Each run below is a few steps of one of 6 hidden systems, one row a step.
Rako, trace 1, 11 rows:
[[-10   3   8   2   3 -12  15  -8   7 -13 -15 -13  -3 -19   6 -37   0  21
   -8 -15]
 [ -7   2  23  14   3  -5  -8  -3   1  -4  15  30  -5  -2  12  -1  31   7
  -21  -4]
 [ 15  13   7 -16 -23  13  -9  15   3  -6   4   2  10  12  -4  30  -6  15
  -21  12]
 [ -1  23  17  -9   3   9   0  -2   6 -10 -18 -36  10 -12  -7 -13 -18   7
   -2  -8]
 [-13  -3  28  33  14  12  -4 -15   2   7   3   5   6  -2   9 -27   7  -1
   -7  -6]
 [ -2  -8   3   3 -12  19   5   3   7  14  21  30   9  12   7  13 -10  23
  -12  14]
 [  8  32   0 -26  -2   4  16  -2  17  -9   2  -8   4  -3  -8   5 -11  27
   14  13]
 [  9  13  23  10   6   2   3 -13   6 -16 -11 -16  -5   4  11 -30  25  -1
   11   5]
 [ -4 -21  10   5 -15   7   0  10  -2   0  -1  18   1  20  27 -17   3   7
  -26   3]
 [ -7  17  -2 -19  -2  -8  11  15  16  -8  -8  19   3  -5  -1  13 -21  25
  -23  -1]
 [ 13  27  21   7   8   3  -3 -15  17 -11 -16 -11  -4 -19 -13   9  21   8
   -3  -5]]
mur, trace 2 (11 x 20):
[[-18   4 -11 -25 -13  24  10  -8  -1  -2  27 -14  -8   8  10   6 -10   6
   18  -4]
 [-10   8  -4  11  16  17   8 -12   4   3   0   8  -9  25  21 -12  -8 -11
   19  27]
 [ 15 -15  -4  16 -10   6   4   5  17 -14 -30   2  -1  14  -2  -3 -17  19
   -3  23]
 [  4  -6 -14 -30  -3  -4  14   1  27  -5 -27   0 -16 -13   4   5   5  20
   -2 -12]
 [ 11  15  10 -15  26 -11  -5  -2  11  14 -15  14  -4  -5   9   1  31 -14
    3   2]
 [ 25  -4  16   6  -2 -16 -15  22 -12  10 -13  -1  24   2 -10  -6   2 -13
  -15  -2]
 [ -6  -5  -6  -2 -14 -19   9   7 -15   0   7 -11   4 -21  -9  -9  -6  -5
  -17 -40]
 [-17  21   2  19   5  -3  -1 -20 -16  -3  31   6 -11 -12   2   7  22  -9
   -7 -11]
 [  0  12   5  12  -8  15 -21   1 -22  -2  25  -5  15  12  -7  20  -9   4
   -7  26]
 [-19  -9 -18 -10  -3  16   4   0  -5   1   6 -22   5   0  -6  -3 -39  11
   15   4]
 [-20 -15  -7  16  16  15   9 -23  18  -2  -1   7 -21   1   9 -12   4   8
   25   5]]
Gak, trace 3, 11 rows:
[[  5  -7  14  -6  -3  24 -26  -3   3   9   8   3   7  -1  -3  28  16  18
  -10  16]
 [ -8 -17  -7 -12  -1   6  -8  14 -21  17  19 -13  21  10  -1 -10 -25  -5
   15   5]
 [ -3  13   3  32  18 -12  18 -14   1  -4   9   3  -1  -4 -10 -24  -4 -10
   25  -4]
 [ 10  -8  10  19 -16  16  10 -16  24 -16  -3  10 -16   4   4   2  22  23
   -2   3]
 [ -3  -5 -11 -43 -22  15   9  13   4   0   7  -5  -4  15  18   6  -8   8
    2  -3]
 [  3  32  -4 -17  22 -13   5   6  -3   2 -16 -13   2   3   3  -9 -10 -26
   14   2]
 [ 14  -5   3  28   7  -5  -5  -9   7  -4 -40  -7  -4 -12  -5  -6   9   4
  -23   4]
 [-12 -26 -10 -11 -12   0   1   6   0  13   3  15   0 -14   7   6  -2  22
  -31 -18]
 [ -8  25  11 -24  15 -16  -4  16  -5   9  27  19  15  -3  -9   9  -4  -4
    8  -3]
 [ 18  10  24  23   1   2 -21   2  -7 -12  -1 -19  16   2 -24   3   5  -5
    9  11]
 [-11 -28  -4  24 -21  17   2 -11 -15   0  10 -16  -3   1   8 -16  -1   2
  -10 -14]]
Rako, trace 4:
[[  9 -22  -1  24   4   6 -14   0   4  -1 -16   5 -13  13  -7  14  11 -31
   10  -2]
 [ -2 -28 -26 -17 -11  11   8   9   2  24  -4   0  -1   2   1  12 -20 -12
    0 -21]
 [  1  20 -16  -6  23 -24  16  -1   0  17   3   8   2 -16 -13   1  -8 -17
   17 -14]
 [ 25  -7 -15  31  -2 -10   1 -13 -13   6   6   1  -5  -2 -13   6  25 -14
   11   9]
 [ -1 -25 -29 -19 -22  -4  -1   8 -26   6  14 -15  -1   0   7  -2   1   1
   -2  -3]
 [-21  13 -13 -13  19 -34  -6  14 -20 -14   7   0  -4  -7  -5  -4  -9 -10
    9  -2]
 [ -4 -10  -7  30   6  -7 -20  -4  -5 -22  -7   0 -18   2 -15  20  11 -15
    6   6]
 [-14 -30 -18 -18 -10  22 -12   3  -2   9  -1 -13 -12   2   4  20  -6 -12
    4 -15]
 [-13  11  -8 -19  29  -7   0  10   1  19  -2   5   4  -1  -3   4 -20 -28
   20  -8]
 [ 18  -9 -14  35  12  -5   6  -9   5   8 -10   9  -4   4 -18   5   0 -17
   21  10]
 [  5 -33 -31  -9 -18   4  15  -7  -2  17   7  -5 -10  -4   1   1   6   5
   11 -11]]
guto, trace 5, 11 rows:
[[  8  -2   2  10  13  -3   9   2  -5  30   6  17  26   2   2 -22 -15  10
    3  20]
 [ 11  -6   1  22  -6 -18  11  -3   1  -5  16   8  12 -17 -25 -10   1  31
    8   3]
 [  1   9  16  -6 -16   1  -2  -9   2 -16  24  -2  -5 -13  -4   6  32  27
   -5  -7]
 [ -2  28  20 -23 -11   5  -2  11  -1 -19   7   1   0  18  23  -4   7   7
  -14  11]
 [ -5  23   6   5   2  -6  10   9   4 -25 -25 -13   0  10   6 -18 -29  -3
   -9   5]
 [-17   5  -3  20  17   7   5 -19  13  -2 -27 -12 -11 -23  -6  -2 -15   3
  -11 -16]
 [ -7   3   0  -9  19  22  -2 -13  19  32  -5  14   3 -15   2  19  -2  10
   -9  -2]
 [ 22   3  10 -18   7   0   3  13  10  31   5  14  29   2 -10  -2 -11  11
   10  10]
 [ 21  -7  17  15  -7 -19   7   4  -5   3   7  -5  21  -9 -14 -31   8  12
    6  -8]
 [ -3   2   9  22 -17  -7   9 -13  -8 -13  20  10  -5 -10   7 -11  25  20
  -23  -8]
 [ -6  33   2  -8 -17   3   7   3   0 -21  16  12  -6   8   6  21  -3  14
  -22   8]]
Mibez, trace 6, 11 rows:
[[ -3  -6 -28 -36  -2   8   3   4  -7  25   2 -12   8  -9   2  11 -19  10
    0   3]
 [ 10  21  -1   8  22 -13   8 -10 -12  19   5 -11  15 -12  -9 -22  -2 -10
   20   5]
 [  8 -17  16  21  -8 -13 -10  -2 -12 -15  -8 -13   2  -4   4 -30  25   6
   -9  -1]
 [-21 -11   7 -30 -13 -13  -7  22  -3 -21  17  10  -6   2   9  -1   5  11
   -6 -16]
 [  2  41  13 -10  13  -4  -1   7   9  -6  11  18  -1   8  -8  26   2 -15
    7   2]
 [ 13   4  10  27  -2  24  -9  -6   6   4 -24  -6  -2  13   1  15  -5 -20
  -20   3]
 [-24 -29 -18   8  -5  15  11  -4   5  12  -4   7  -6  -3   9  -4 -28   8
  -13 -15]
 [ -1   7 -17   5  11 -10  17 -14   7   9  17  16   1 -18 -16   5  -3  29
   17  13]
 [ 29   1   1  -4  -8   6 -13  -7 -10   4  -1 -28  12  -6 -11   3  22  13
    8  21]
 [-10 -11   6 -24  -7   4  -6  12 -19   5   9 -25   9  10  18 -26  -4 -15
    5 -11]
 [-13  19  11   7  13 -26  14   8   1 -19   8  21  -5  10   8 -25   0  -8
   11  -2]]
mur, trace 7, 11 rows:
[[  6  19  15  10   6  -1  15   5  21 -12 -15  -6   6   3 -19  -7 -26 -12
   18 -16]
 [ 18  -2   8  13 -17  24  21 -19  18  15  -5  -5  -2  -5   1   0  13   1
   -9 -24]
 [  3  12  -7  -9  -2   1  12   1  -3  27  10  29   7   2  19   7   3   9
  -30   8]
 [  6  27  -5   3  15 -28   5   5 -12   0   1   2  17 -12 -12 -12 -13  16
    0  23]
 [  5  -8   9   2  -5  -1  -7 -13  -9  -8  -1 -36   6 -22  -8 -23  17  21
    7  -2]
 [-28 -21  12 -15  -1  13 -18   0  -9   1  10   0  -6   1  27 -11  16   5
  -15  -7]
 [-27  13  18   5  16  -7 -13  19   2 -20   2  19   1  13   3   2 -23  -7
   -3   5]
 [  5  14  18  14  -6  14   5  -3  21 -19  -8 -17   2  -3 -26   8 -19   1
   14 -15]
 [  4  -3   3  -7 -10  37  16 -18  19  26   3  -2  -3   0  10   8   4   0
   -3 -20]
 [  1  10  -6   3  14   0  14   1   4  28   5  37  10  10  15  -2 -12   3
  -11  17]
 [ 20  10  -2  12   1 -24  13   5   3  -8  -6   2  16 -10 -20 -16 -11  27
    5  17]]
Marok, trace 8:
[[ 26   1  24   7  -6 -13 -20  16  -1 -13 -17   1  11   1  -7   1  21   3
  -18   8]
 [ -5 -12  12  -3 -24  -2   0  24  -3  -2   7  13  13   3   1   1 -17   7
  -32 -23]
 [-26  31  17   5  14  -4   9   1   5  -5  20  23  -1   2   6   1 -10 -10
   -7 -17]
 [ -1  31   3  18   1  13  -6 -10   1 -18   4   6  -6   9  -2  24  -1  10
  -10  30]
 [ -9  -1 -11 -16 -11  29  -1  -2  -1   8   0 -20   9   1   2   9 -32  21
   -6  13]
 [-19   5   4 -11  30   2   1  -4   5  11  -7 -11   9  -8   4 -27 -20   5
   22   7]
 [  8 -12   6   9  15 -15 -10   0  14 -16 -19   5  -2  -3  -9 -10  13  25
   16  27]
 [ 10 -27   4 -27 -21   1   2  17  22 -10 -11   2  -1   1  -5   4   3  23
    3 -13]
 [  4  12  22 -18   4  -4  11  14  19   0 -14   7   0   9   9 -13   0 -22
    2 -29]
 [ 17  20   8  26   0 -14   6   5   4 -11 -21  19  -1  10   3   1   2  -7
  -28   9]
 [  1   9 -14  -2 -18  -1  14   2  -1   7   5  13   5 -11  -2  19 -16  23
  -37  -5]]
Marok, trace 9 (11 x 20):
[[-24  -1  -3  -1   6  -2 -29   8 -24  -9   8   1   2   0   7  10  -7  12
  -21  24]
 [-33 -11  -1  -7  12   8 -20   7   1  -9  10  -4  -1  -6 -15  18 -26   6
   13  -4]
 [-15  -7  18  10  20  27 -11 -11  25  -3  -6  -1  -6   5  -5   4  -5  -2
   26   1]
 [ 13 -20   3   2   0  21   1   3  22   7 -16  13   0  26   9  -1  -6   7
   15  24]
 [ 16  -8 -13 -12  -7  -7  28  15  20   7 -10  12   6  12  -4 -10 -24   5
   20   0]
 [ 21  19   2   6  -1 -17  32  -8  19  -6 -13   1  -3  -9  -6 -20   7   8
    9 -12]
 [ 23  15   0  -8 -15 -10  11  -5   0  -5 -14  -3  -4  -9  13  -7  29  17
  -27   4]
 [  2  13  -4 -30  -8 -19  -6  19 -20   2  -3  -9   8 -10   9   1   3  -1
  -31 -10]
 [-16  17  13   8  14 -18 -18   8 -18  -8   1  -7   7 -19 -12   3  -4 -10
  -21 -17]
 [-21  -5  18  22   6  12 -26  -7  -4  -6  10   9  -1  -9  -5  18   6  12
  -23   2]
 [-21  -7   8 -13   4  27 -17   8   4  10  23  15   5  14   3  23 -14   4
    4   9]]
guto, trace 10 (11 x 20):
[[  9  21  22   6  -3  -2 -14  10   3 -23 -25 -10   7   2  -3   3  -4   9
  -26  13]
 [-26   4  10  -3   4   7  -2   2  -1  -1 -12 -17   8 -16   4 -14 -28   7
  -26 -22]
 [-20  23  11  10  33   2   7 -12  13  17   4  20   3 -12   0  -2 -11  -4
   -1  -6]
 [ 15   3  18  17   7  18  -5  -4  18  16  -2  11  22  -1 -18  11 -11  18
    2  16]
 [  7  -7  13 -10 -14   9  10  -1   2  14  17 -15  24 -12  -8 -20  -8  28
    7 -10]
 [  4  23  14   3   3 -13  22 -13   1  -3  20  10   1  -5  11 -28  23  15
    6   1]
 [ 16  20  10  15 -15  -4   6  -2   8 -25  -9   8  -2   6   2   2   9  26
  -22  23]
 [ -7  17   1 -20 -15   2   5   6   3 -19 -13 -21   0 -13  -3   4 -18  21
  -23 -13]
 [-15  35  13 -12  27  -4   1  -6   5   3 -13  -6  -2 -15   9  -8   0 -10
  -10 -11]
 [  2   5  16  19  23   9 -10  -1  12  15 -25  13  14  -2   0  -1 -13   5
  -19  16]
 [ -5 -14   5   4   0   5   6   5   8  20   3   4  23 -18 -18  -4 -30  26
   -7 -13]]
Gak, trace 11:
[[ 10   7  19 -17   0  19  13   4  30   3  -3  13   5  20  12  -9  -6  16
   16  14]
 [ 17   7   3 -17 -12   8  18   9  15  -2 -22 -24  12   5  -5 -15 -25   5
    7  -7]
 [  8  17   6  -1   1  -1  21 -11   6  11 -21 -15   2 -14  12 -24   3  -6
  -19 -23]
 [  4  13  16  -1  -1  -5   4   6   6   3 -16  19   7  -1  19  -9   4  16
  -40   5]
 [ -7  13   9 -16  -8  -7  -7  21  -5  -7   0  -3  20 -10  -9   6 -25  23
  -26  -1]
 [-14  23  20   2  12   3 -14  -7 -15   4  14 -23  17 -23 -12  -3  -4   2
   -9 -13]
 [-14  -3  29  27   9  19 -17 -10  -7   5  12   0  12   2   8 -16   4   7
  -11   9]
 [-22 -11   9  14  -7  18   6   3   6  -6  18  10   9  12   1 -11 -32  22
    5   6]
 [-11  24   7  -1   4  21  21 -16  19  -2  17  -6   0  -1  -8  -1 -18  10
   25  -7]
 [ 16  13  15  -3   2  32   8 -17  19   9 -12 -17   1   9  12 -12   9   5
   11  12]
 [  7 -11  -5 -12  -8  10  18   5   9  10 -24  -8   8  12  20 -29 -19  11
   -7   7]]
Mibez, trace 12, 11 rows:
[[ -2  24  13 -10  14 -18  17  -2  -2   1   4  -1   7  -6  13 -40   8   4
    8  -2]
 [ 13  13  21   1  -6 -19  -4   9   0 -21 -15   5   1   0   9 -15  23  13
  -26   6]
 [-10   8  14 -26 -11   0  -8  20   4  -9  -8   1   3  -4   6  13  -8   4
  -33 -22]
 [-11  33  12   7  14   7   7  -5   6  15   8  17   6  -7  -3  17 -13 -11
  -19 -16]
 [  5   2   7  42  -3  16  -2 -14  -2  11  -2   8  11  -5  -6   8  -8   9
  -29   9]
 [-15 -20  -5   5 -17  19  -1  -2  -5   3  14 -10  12  -8  -7  -1 -26  32
  -10  -1]
 [ -8  20   3  -6   3   9  10 -14  -3   2  33  -8  10  -6  -6  -7  -7  23
   24  12]
 [ 14  18  15   4  -4  11  -5  -7  -9 -11   3 -20   8  15  11 -20  12   8
    8  32]
 [-13  -2  10 -21  -7   5   0  15   0 -20 -15 -15   0  16  24 -28 -14   6
   -6   4]
 [-15  27   9 -17  17 -11  17   2  23 -13 -12  15  -9  -4  13 -12  -5   9
   -2  -5]
 [ 16  19  10   0   8   2  -1  -6  18   5 -28  11  -1 -10   6  11  17  12
  -29   9]]

Name the system that made each run.
trace 13, 2 rows:
[[-10  17   9   0   0  21  21 -13   2   9  18 -16  11   2   4 -23 -22   6
   16  -5]
 [  7  21  -1  18  13   6  21 -27  13   3  -1   2  -3  -3   4 -18   8  17
   16  23]]
 => guto
trace 14:
[[  7  17  14 -25   0  -1 -14  21   0  -3 -11  -8  22   2  -3   6 -17  17
  -16  17]
 [  0   3  28  21   9   2  -6  -5  15 -14 -20 -16  10 -14 -16 -19  -9  17
    0  -5]]
 => Rako
trace 15 (2 x 20):
[[ 14   0 -24 -17 -24 -10  19   4 -14  13   5   2  -3  -4  13   3  10  -1
  -24 -14]
 [ -2  28  -7  -5   8 -22   3  -3 -24   6  11 -11   0 -16  -2   0  10 -24
   -9 -18]]
 => Marok
trace 16, 2 rows:
[[ -4  -4   0  29  12   0   4  -8   2  -7 -12 -18   5  -4 -18 -20 -24   0
   22   4]
 [ -2 -33   2  10 -19  21   4 -15  19  -4  -2   0 -13  -5   3   1  16  22
   -4 -14]]
 => mur
trace 17:
[[  7   6  26  18  -7  14 -17   0   3 -17  17 -10   4   7 -22  16   8  -9
   19  -6]
 [ -5 -17  12  15 -20  32   2  -2  -1   0   7  -4   2  26  20 -13 -10  -3
   -5   2]]
 => Marok
trace 18, 2 rows:
[[-22   2  17   9 -14   5  -3   9   1 -24  11  -7   6  -5 -13   2 -27  10
  -12 -23]
 [-20  24  11   3   2  29  10 -21  15  -2  20  -3  -9  -4  -2  13  -6   3
    8 -17]]
 => mur
trace 19:
[[ 29  -3 -17   0  -5 -22  14  15  -1  11 -29  -2   9  -3  -9  -5 -12 -13
  -10  -8]
 [ 11  -1 -19   6  -3 -25  12 -11 -10   5  -6  -2 -10 -26  -5  -2  24  -3
  -15 -22]]
 => mur
trace 20:
[[ -6   6   7  20  22  11 -25   1  -9  14   1   7  13   6  -8  18 -14 -16
   -2  19]
 [ -1 -22 -11  34  -2  12   0 -12  -6  16  10   0  12  -6 -20   5 -20  12
    4   8]]
 => Gak
trace 21:
[[  9  10  14  -9 -12  17  13 -11   7   7  34  -6  10   1  -7  -4   9  12
   27  -7]
 [  0   2   5  -6  -8  16  14  -1  -8  14  19   5   8  24  29 -26  -2   0
    4  14]]
 => mur
trace 22 (2 x 20):
[[ 15 -11 -18 -38   0   9   7   6  11  27   3   6   3   7   4  12  -1   3
   21   7]
 [ 27  11   5   3   6 -15   9   6   2   5  -8 -15  14   0 -19 -15  -3 -18
   27  -7]]
 => Marok
trace 23:
[[ -1   0   2 -16  15 -30  -6  21  12 -25 -20  -1  -1  -6 -16  -7  -8   7
   19   1]
 [  0 -14  13   2  -1   1 -13  -2  11  -7 -18 -17  -9 -19 -13   5  17  -9
   -3 -37]]
 => Gak
trace 24 (2 x 20):
[[ 14 -19  -7 -27 -10  17  -6   2  10   6   2 -18   5   2  -9   9   4  20
   26  12]
 [  6 -12  -1 -28   0 -13   8   6   0  -1   0  -8  -4   4  17 -32  22   2
   21  -3]]
 => guto
trace 25 (2 x 20):
[[ -8 -19  -5  -9   7 -11  14  10  16  13  -1  38   2  -2  10 -10  -9  23
   -7   1]
 [ 20   7  12   3  -6 -19  10  14  21  -9   3  21   4  -6 -27  13   2   6
   10 -18]]
 => guto
trace 26, 2 rows:
[[  3   8  23  29 -10   2  -2   1   6 -23  15   4  -4   9 -18  10   4 -18
   11 -19]
 [ -4  -2   3  20 -22  31  12 -11   2  -2   9   6 -10  22  22   2  -1  -2
  -17   1]]
 => Marok
trace 27:
[[ 17  17  12   0  -8 -16  -1  12 -14 -18 -11 -21  17   3   0 -27  -5  11
   -7  18]
 [-18 -11   2  -2  -9 -18   0  10  -7 -23  -7  -5  -1 -15   5 -22  -8  26
  -24 -11]]
 => Marok
trace 28:
[[ -3  -6  -6   9   4 -18  25 -14   3   1   6  11  -9 -12  11 -34  17  15
    6  -8]
 [ 11   9 -12 -22  -8 -22   1   1  -3 -16   4   6 -19  -3   9   9  39   6
    1   7]]
 => Marok
trace 29, 2 rows:
[[  7   1 -14 -34   5 -16 -20  11 -23   8   9  -9   6  -8   1  10  20   5
    2  19]
 [  3 -11   4  -1   8 -23 -25  20 -15 -19 -12 -18   9  -1 -15 -10  -4  -3
   12  11]]
 => Rako
